(in the rows, 128 means zero)
The rows of Y fall into a few groups and each row is roughly a mix of its group's hidden directions, except some rows that fit no group.
Y (115 x 12):
[[114 150 111 117 169 168 128 116 103 119 153 197]
 [ 86 147 139 103 100 119 152 136 120 107  54 108]
 [ 75 152 115 112  93 130 167 151 160  86  98 122]
 [ 73 123 118  98  92 161 166 105 141  99  93 134]
 [120 113 110  92  82 156 138 131 130 109  71 175]
 [138 117 121 104  74 172 111 128 113 128  86 181]
 [115  92  94  76  94 138 129 128 105 100 102 175]
 [152 126 149 177 158 109  80 146 178 149 125 106]
 [151 158 141 100 148 119  78 184 121 154 143 165]
 [109 132 134 163 160  96  75  88 129 104 173 125]
 [120 148 136 147 182 130  65  91 149 118 150 151]
 [116 124 162 147  96  97 152 147 129 125 114  51]
 [108 101 119 130  95 110 176  70 126  99 114  90]
 [120 178 133 140 193 129 122 159 139 144 166  97]
 [156 140 111 153 115 132  74 126 189 131  90 151]
 [118 134 162 170 148 115  86 164 137 145 152  72]
 [125 105 110 116 154 100 168  99  56 136 146 114]
 [168 145 114 113  90  90 123 186 134 120 108 169]
 [ 81 108 119 126 144 163 162  61 116 118 153 120]
 [148  85 127 126 135 135 132  48  86 131 144 133]
 [194 102 142 137 141 135  80 103  91 147 118 150]
 [ 92 127 144 109  83 124 165 165 114 104  89  86]
 [115 142 137 155 180 122  65  96 150 116 159 144]
 [134 124 115  86  91 162 186 160 116 141  89 130]
 [ 79 151 113  70 104 131 153 115 126  88 123 163]
 [115 106 126 127 127  87 168 161 159 111 139  62]
 [ 92 159 124 142 175 136  83  89 140 100 163 145]
 [147 129 129 140 124 169 104  88 101 138 138 201]
 [158 104 153 181 127  72 111 154 147 146 142  98]
 [100 123 129 117 173 139  81  88 122 109 163 175]
 [ 96 124 140 111 169 137 160 108  52 133 140 114]
 [143 117 133 151 148  81 133 141 166 139 158  60]
 [135 137  88 107 199 122 101 130 140 135 173 153]
 [ 90 126 126 141 180 141  67 105 153 110 160 139]
 [101 150 121 138 176 158 169 112 121 106 157 182]
 [146 114 144 153 114 130  99  60  84 138 136 169]
 [107  75 115 121  94 145 171  80 103 100 113 123]
 [132 156 128 153 193 138 130 142 134 140 196 124]
 [111 136 133 141 166 109 160 165 134 120 182  74]
 [150 127 155 152 112  89 101 133 139 156 123  54]
 [114  97 123 162 141 124 167  70 128 138 158  80]
 [181  85 140 142 141  98 110 116  95 170 161 111]
 [152 118 151 168  72 111  95 158 172 122 108 117]
 [111 100 168 161 115 151 108  95  73 113  91 141]
 [118 160 102  95 128 150 133 108 122 104 133 207]
 [ 94 152 133 168 173 112  89 113 149 103 177 131]
 [153 152  91  93 130 117 138 166 186 149 166 124]
 [ 84  92 128 126 115 112 177  99 125 125 150  70]
 [103 125 162 131 149 184 105 104  70 134 105 147]
 [145 100 120  99  93 157 162 170 136 154  78 108]
 [159 104 123 102  81 140 169 158 119 154  79 107]
 [170 127  68 107 120  89 145 135 173 140 156 134]
 [142 155 111 130 118 141  95 140 212 121 113 152]
 [ 99 133 154 109 168 161 137 128  55 149 138 113]
 [138 169 103 106 151 110 131 175 182 151 151  98]
 [113 122 109 118 166 148 135 123  85 111 191 173]
 [194 102 143 154 149 137  81 108 100 154 122 136]
 [130 123 124 106  93 140 201 182 118 140 113 132]
 [ 75 129 112 121  93 112 187 133 154  98 122  96]
 [102 179 157 155 167 120 156 151 141 131 134  75]
 [165 162 132 119 134  99  92 194 137 151 137 158]
 [138 116 114 111  92 185 127 130 120 122 111 200]
 [ 97 131 135  93 169 168 150 106  67 135 145 140]
 [ 96 166 129 151 175 125  91  95 139 101 171 149]
 [102 115 177 163 133 147 107 111  67 123  91 117]
 [138 130 146 175 160 120  98 169 187 148 128 107]
 [113 121 124 125 176 123 143  99  47 145 123 111]
 [ 83 132 109  95  84 100 183 128 140  93 124 121]
 [114 123 118 100 171 162 138  91  62 143 133 151]
 [109 157 130 149 189 139 164 150 137 121 185 120]
 [115 141 105  92  93 143 145 114 122  83  98 188]
 [ 92 147 108  81 125 162 162 108  93 103 140 169]
 [138 143 125 145 179 143 104 104  98 141 190 163]
 [173 108 152 172 135  90  87 136 156 155 116  99]
 [114 142  90 101 204 112 122 146 139 122 169 130]
 [104 115 146 114 152 125 166 122  49 136 150 102]
 [ 96 119 191 160 109 165 103 121 102 106  94 132]
 [169 123 107 141 165 145  92 113 143 152 180 170]
 [116 117 175 149 131 171  92 122  68 143  99 128]
 [157  83 122 116  74 118  89  91 111 136  99 152]
 [103 122 102  69 106 164 151  96  86 109 117 147]
 [103 131 103  71 103 165 165 106  88 110 117 148]
 [120 160 155 137 133 135  90 188 160 127  87  95]
 [135 164 138 185 144 142 108 168 149 168 134  91]
 [155  98 126  90  81 129 179 146  92 146 100 137]
 [155 160  73 109 154 109 119 141 190 148 135 129]
 [143 103 135 140 118 174  85  93  91 139  99 174]
 [139 123 152 129  70 113 114 148 139 143  77  74]
 [ 83 169 100 110 107 115 173 159 162 104 138 150]
 [149 140 140  77 115  89  96 188 112 142 136 153]
 [ 79  89 126 114  98 136 174  93 118 100 116  91]
 [188  94 141 147 152 134  89  99  92 160 139 138]
 [144 138 146 140  81 130 104 175 199 124 130 124]
 [135  97 155 174 117 104 111 117  65 137  97 101]
 [157 165 135 114 136 113  85 196 136 145 127 162]
 [165 110 113 127 106 170  96 108 127 142 131 198]
 [146 152 142 162 172  99 114 132 162 156 155  76]
 [105 134 110  71 126 168 149 101  93 112 127 176]
 [ 89  94 121 140 114 121 182  88 131 118 140  75]
 [149  79 126 104  82 127 169 167 113 151  98 112]
 [109 145 108  91  98 167 194 158 119 125 105 128]
 [153 157  86  98 134 122 127 158 196 145 153 133]
 [ 55 148 120 113 113 146 166 149 159  98 117 111]
 [141 105 127 119  75 124 118  92 143 128  58 154]
 [162 161 126 136 125 105 103 206 150 144 122 150]
 [ 81 110 120 142  97 148 174 114 146  91  93  91]
 [177 102 157 153 158 127  78 126 106 168 133 102]
 [103 114 178 154 134 149 114 117  57 130 103 113]
 [147 128 117 171 106 109  88 113 182 110  81 143]
 [134 133 103 113 174 145  93 112  97 133 174 181]
 [149 138 138 151  88 132  87 158 199 124 110 134]
 [144 111 145 177 119  90 137 182 158 146 134  87]
 [186 123 153 169 129  88  94 127 148 157 109 104]
 [167  89 158 167 128  67 107 140 127 148 148 124]
 [189  92 153 158 135 119  86 138 108 158 114 102]]

Each list below has one row that fits no group; the rest each fit one group, if only roughly. Name that row.
    k_42: [114 155 143 153 125 152  88 125 192 104  86 147]
    k_514: [165 122 141 173 146  83  95 128 161 161 128  89]
    k_874: [124 137 120 147 112 138 102 103 194  90  93 167]
    k_476: [167 118 150 138 101  98  99 189 133 136  91  98]
    k_824: [112 141 110 124 201 118 128 126 110 119 190 142]
    k_144: [ 69 155 111 140 117 151 166 138 171  96 101 107]
    k_88: [ 79 151 100 102 104 165 185 147 121 105 128 112]
    k_424: [ 78 161 125 113 175 118 163 164 114 105 146  96]
    k_491: [149  90 135 129  59 138 119  94 120 132  83 151]
    k_585: [ 99  93 111  83  97 131 168 122  75 114 149 147]
    k_602: [145 132 107 133 192 115  96 106 126 142 187 149]
 : k_514
    k_454: [154 106 153 178 139  83  90 155 160 146 135 102]
    k_312: [152 149 137 163 170 140  85 142 187 153 115 115]
    k_537: [133 126 154 134  72 127 144 162 151 134  81  77]
    k_861: [175  76 124 137  69 125 119 107 151 142 108 151]
    k_553: [135  71 117  95  68  97 119 128  99 115 105 118]
    k_648: [122 111 136 123  62 171 157 133 113 110  93 166]
    k_372: [157 105  99 131 160 132 103 102 124 131 181 186]
    k_983: [ 84 115 125 103 152 118 168 157  83 122 114  76]
    k_316: [137 101 167 155 106 151 105 123  59 147  97 124]
    k_502: [171 149 127 118 139 134  82 170 118 140 122 192]
    k_816: [106 121 147 144 121  94 176 154 135 111 139  58]
    k_295: [101 137 138 148 160 164  89  97 104 119  69 150]
 : k_983
    k_103: [ 94  82 117  80 112 135 132 127  91 107  90  89]
    k_495: [ 63 166 112 119 122 149 173 120 158  94 118 127]
    k_907: [114 182 116 115 171 169 114 132 134 134 113 185]
    k_677: [150 118 133 162 159  98 135 139 162 142 184  78]
    k_769: [131  97 167 157 110 158  95 112  65 137 101 139]
    k_242: [102 144 122 131 173 111 177 163 160 118 147  79]
    k_756: [116 103 147 142 118 171 108  76  93 112  97 172]
    k_896: [147 121  98  92 125 151  73 116 108 140 117 189]
    k_129: [101 133 130  83  94 105 119 153 115 119  66  89]
    k_397: [133 158 141 180 164 104  76 106 159 122 147 106]
    k_73: [104 133 142 101  81 111 133 157 116 121  70  80]
    k_99: [107 138 145 113  82 121 146 154 138 120  60  87]
 : k_103
    k_843: [111 111 191 163 108 146 105 137  78 132 107 102]
    k_266: [153 106 126 137  93 123 147 174 148 155  87  73]
    k_836: [ 86 103 105  91 107 139 171 116  78 106 158 135]
    k_458: [130 164 155 169 172 112 122 133 129 152 168  77]
    k_259: [131 168 124 149 199 145 119 113 136 142 169 159]
    k_497: [154 167 137 133 152  94  97 186 143 162 159 135]
    k_881: [120 113 185 152 104 178  84 134  98 133 106 140]
    k_856: [112 108 106  80 121 135 168  60  97 122 127 133]
    k_268: [177 112 154 178 154 137  84 132 127 161 121  96]
    k_59: [141 130  73  94 141 142 138  89 159 120 139 184]
    k_803: [152 144 137  71 133 135  76 136 100 130 122 181]
    k_14: [157 113 148 176 145  98 115 176 177 155 130 116]
    k_826: [163 124 104 145 163 155 133 143 180 141 179 160]
    k_240: [165 128 149 175 126 102 119 168 168 158 112  90]
 : k_856
    k_155: [131 137 134 163 177 104 153 134 162 133 186  95]
    k_807: [151 175 139 147 147 127  86 189 161 140 107 134]
    k_664: [126  86 133 138 108 150 141  60 109  99  90 105]
    k_536: [105 138 157 157 165 150  91 113  81 136  78 116]
    k_308: [118 110 122 168 129 124 170  57 137 119 141  88]
    k_903: [133 101 109  97  90 136 108  96 101 117  88 186]
    k_702: [145  93 132 102  82 113 186 151  83 140 120 136]
    k_723: [149 163 141 115 166 154  68 147 119 144 137 175]
    k_45: [165 100 133 132  70 159 104 107 102 143 129 176]
    k_504: [ 79 119 165 142 144 148 143  89  77  96 102 130]
    k_463: [176 104 135 161 120  76 113 162 168 148 144 113]
    k_401: [134 112 148 126 108  98 117 207 135 145 114  85]
 : k_463
    k_924: [108 122 160 162 132 164  86  97 100 116  75 148]
    k_926: [162 116 117 115 140 127 121  59  90 132 153 174]
    k_319: [113  77 121 107  73 131 158 112  96  92 118 156]
    k_736: [116 127 141 107  82  95 135 155 126 124  79  68]
    k_858: [139  96  89 112 148 150 126  96 123 115 154 198]
    k_165: [160 135 142 132  88 152  82 103 122 154  80 167]
    k_557: [160 156 124 148 170 160  87 137 139 164 173 149]
    k_96: [106 115 142 137 148 168 112  74  78 119  97 162]
    k_713: [150 120 140 104  70 149 171 127 112 145  72 115]
    k_186: [126 131 146 170  89 101 114 147 186 102  91 108]
    k_174: [114 103 156 133  64 130 140 100  70 112 105 132]
    k_960: [109 115 147 139 141 174 103  82  83 119  92 164]
    k_364: [ 87 192 105 109 123 136 144 156 166 106 119 159]
    k_928: [120  95 114 131 119 131 168  44 115 114 143 126]
 : k_713
    k_620: [140 114 123 151 169  92 140 141 157 131 190  84]
    k_984: [150 158 118 145 185 156 102 113 140 153 169 167]
    k_224: [114 139 143 173 106 109 104 136 186  90  85 120]
    k_485: [109  98 121 155 101 106 184 119 145 117 126  66]
    k_711: [141 162 136 163 131 121 110 194 173 134 100 105]
    k_404: [106  74 123 110  95 109 174  89 102 115 136  97]
    k_281: [113  92 122 118 129 147 155  52  91 123 154 136]
    k_980: [158 109 155 172 160 122 102 122 126 168 139  70]
    k_587: [172 130  92 113  97  98 133 157 187 144 154 121]
    k_237: [ 83 166 115  90 139 152 156 160 137 106  79 141]
    k_775: [107  87 111 120 136 106 165  78 107  89 146 167]
    k_201: [119 144 109 133 206 119  98 145 126 145 148  83]
 : k_201
    k_898: [143 127 158 139 171 119 156 133 105 161 128  57]
    k_910: [ 96 105 145 126  76 115 181 125 117  95  88 107]
    k_950: [ 95 134 110  71 106 142 130 154 105 103  71 144]
    k_533: [176 107 161 160 145 133  83 145 121 165 107  90]
    k_755: [102 126 162 157 109 102 185 133 133 109 121  71]
    k_935: [176 136 117  94  91 153 155 128 112 155  70 127]
    k_426: [157 135  94 109 107  90 147 162 188 132 163 117]
    k_330: [177  90 143 131 148 133  91  81  83 151 133 133]
    k_853: [104 135 150 112 150 116 165 156  72 143 159  80]
    k_134: [106 148 126 154 186 146  73 112 172 121 145 126]
    k_111: [117 164 110 118 202 124 114 147 121 134 180 128]
    k_57: [163 148 145 176 146 109 102 154 182 154 119 100]
    k_460: [130 123 107  75  94 173 169 137 112 136  81 128]
 : k_898
    k_623: [172 119 139 140 102 117 155 177 144 166  91  89]
    k_981: [150 127  83 121 102  90 148 171 182 110 146 143]
    k_505: [139 123 114 142 189 105 127 139 149 137 195 100]
    k_53: [111 123 140 108  80 103 137 148 131 120  67  77]
    k_694: [164 132 151 164 166 117  72 128 174 153 118 116]
    k_745: [ 79 133 100  77 133 187 147 127 117 108 127 150]
    k_875: [124 121 153 156 105 164 168  76 105 119 126 178]
    k_267: [110 138 138 152 161 165  81  93 109 124  75 152]
    k_329: [115 162 145 145 187  93 125 133 109 136 172  85]
    k_291: [ 78 129 124 172 155 111  94 139 153 100 169  97]
 : k_981
    k_763: [137 152 138 161 174 122  62  89 154 126 134 124]
    k_65: [ 96  79 148 135  86 132 151  87 115 119 136  77]
    k_357: [133 147 126 103 121  93 158 187 139 141 173  87]
    k_292: [147 123  93 122 180 119  99  85 147 136 147 182]
    k_498: [106 172 104 105 198 137 116 161 128 130 157 119]
    k_94: [107 140  98 102  77 117 169 138 136  82 109 167]
    k_17: [116 122 127 141 170 101 159 133 109 113 205 107]
    k_748: [181  87 140 118 141 117 102  95  78 157 148 141]
    k_564: [137 124 127 122 108  74 169 166 136 130 174  84]
    k_652: [152 156 142 170 156 130  91 146 187 146 107 101]
    k_757: [163 140 139 176 163 146 108 104 137 155 183 152]
    k_453: [104 128 141  94  79 117 120 150 101 119  68  93]
 : k_65
    k_271: [117 184 117 128 205 137 122 136 162 138 133 138]
    k_933: [ 79 139 161 137 161 171 122  97  88 111  96 142]
    k_368: [150 124 152 138  68 147  89  96  98 147  87 142]
    k_171: [147  92 126 160 149  92 151 122 153 126 192  96]
    k_43: [ 93 119 154 140 146 163 117  78  83 103  97 156]
    k_612: [190 132 139 157 166 122  82 138 118 165 148 146]
    k_310: [146 121 100 121 128 170 135 114 156 123 132 210]
    k_670: [128  98 167 184  99 118 106 114  94 118  82 113]
    k_985: [101 101 106  88  85 128 167 115  73 105 140 131]
    k_251: [121 110 106  98 111 163 165  62  88 118 123 135]
 : k_251
    k_499: [129 141 152 154  87 143  91 138 191 103  96 147]
    k_369: [ 94 156 131 131 180 127 165 164 116 112 177 104]
    k_674: [128  91 126 157 141 150 142  45 108 128 142 112]
    k_236: [ 83 102 130 150 116 152 170 103 142 108 105  70]
    k_363: [111 108  89  97 157 144 152 135 116  97 166 186]
    k_615: [117 179 141 129 152 152  88 189 158 133 114 143]
    k_20: [144 110 105 122 127 150 135  50 103 105 124 170]
    k_399: [123 160 124  94 106 165  92 126 103 135  72 167]
    k_190: [126 123 149 138  78 176 140 104 118 124  78 174]
    k_712: [105 131 132  91  79 125 129 142 115 116  54 107]
    k_575: [180 148 124 111 134 119  87 156 113 143 133 193]
    k_822: [149 112 111 105 106 170  89 121  91 136 137 190]
    k_883: [106 103 164 141 168 132 139 135  93 150 166  71]
 : k_883
    k_851: [158  72 149 134 152 145  99  96  82 160 145 117]
    k_992: [103 135 155 135  87 131 182 171 136 109  99  89]
    k_492: [150 144 153 155 171 147  76 171 140 166 133 112]
    k_225: [133 109 142 158 121  75 160 110 165 125 115  68]
    k_989: [135 188 128 106 132 123  98 177 153 123 117 177]
    k_447: [ 96 180 118 120 200 122 140 151 133 124 151 110]
    k_249: [ 93 120 121 133 164 114 196 140 154  98 157 101]
    k_81: [127 105 139 138  64 138 170 111 149 111  75 139]
    k_131: [151 108 116 159 179 108 132 113 152 131 198 122]
    k_996: [145 139 123 144 160 106  90  97 135 121 199 159]
    k_954: [158 116  94 109  96  84 165 150 165 126 172 124]
 : k_996
    k_730: [111 102 142 168 127 117 152 124 147 138 127  46]
    k_321: [117 120 149 121  65 128 136 132 126 120  55 104]
    k_863: [155 149 120 100 124 133  91 181 126 131 114 194]
    k_961: [109 165 150 155 175 114 150 153 132 131 165  74]
    k_60: [ 87 117 113  75  95 121 150 145  92  96  87 121]
    k_669: [ 76 147  98  92 123 145 165 121 132 104 155 177]
    k_760: [160 149 131 148 167 125  97 160 154 161 177  93]
    k_882: [121 143 119  99 127 162 139 107  71 113 175 175]
    k_871: [121  93 114 134 161  70 144 117 129 113 181  91]
    k_285: [111 127 102  84 110 125 192 124 161  99 163 141]
    k_24: [110 118 108 142  90 106 189  84 141  89 124 107]
 : k_882
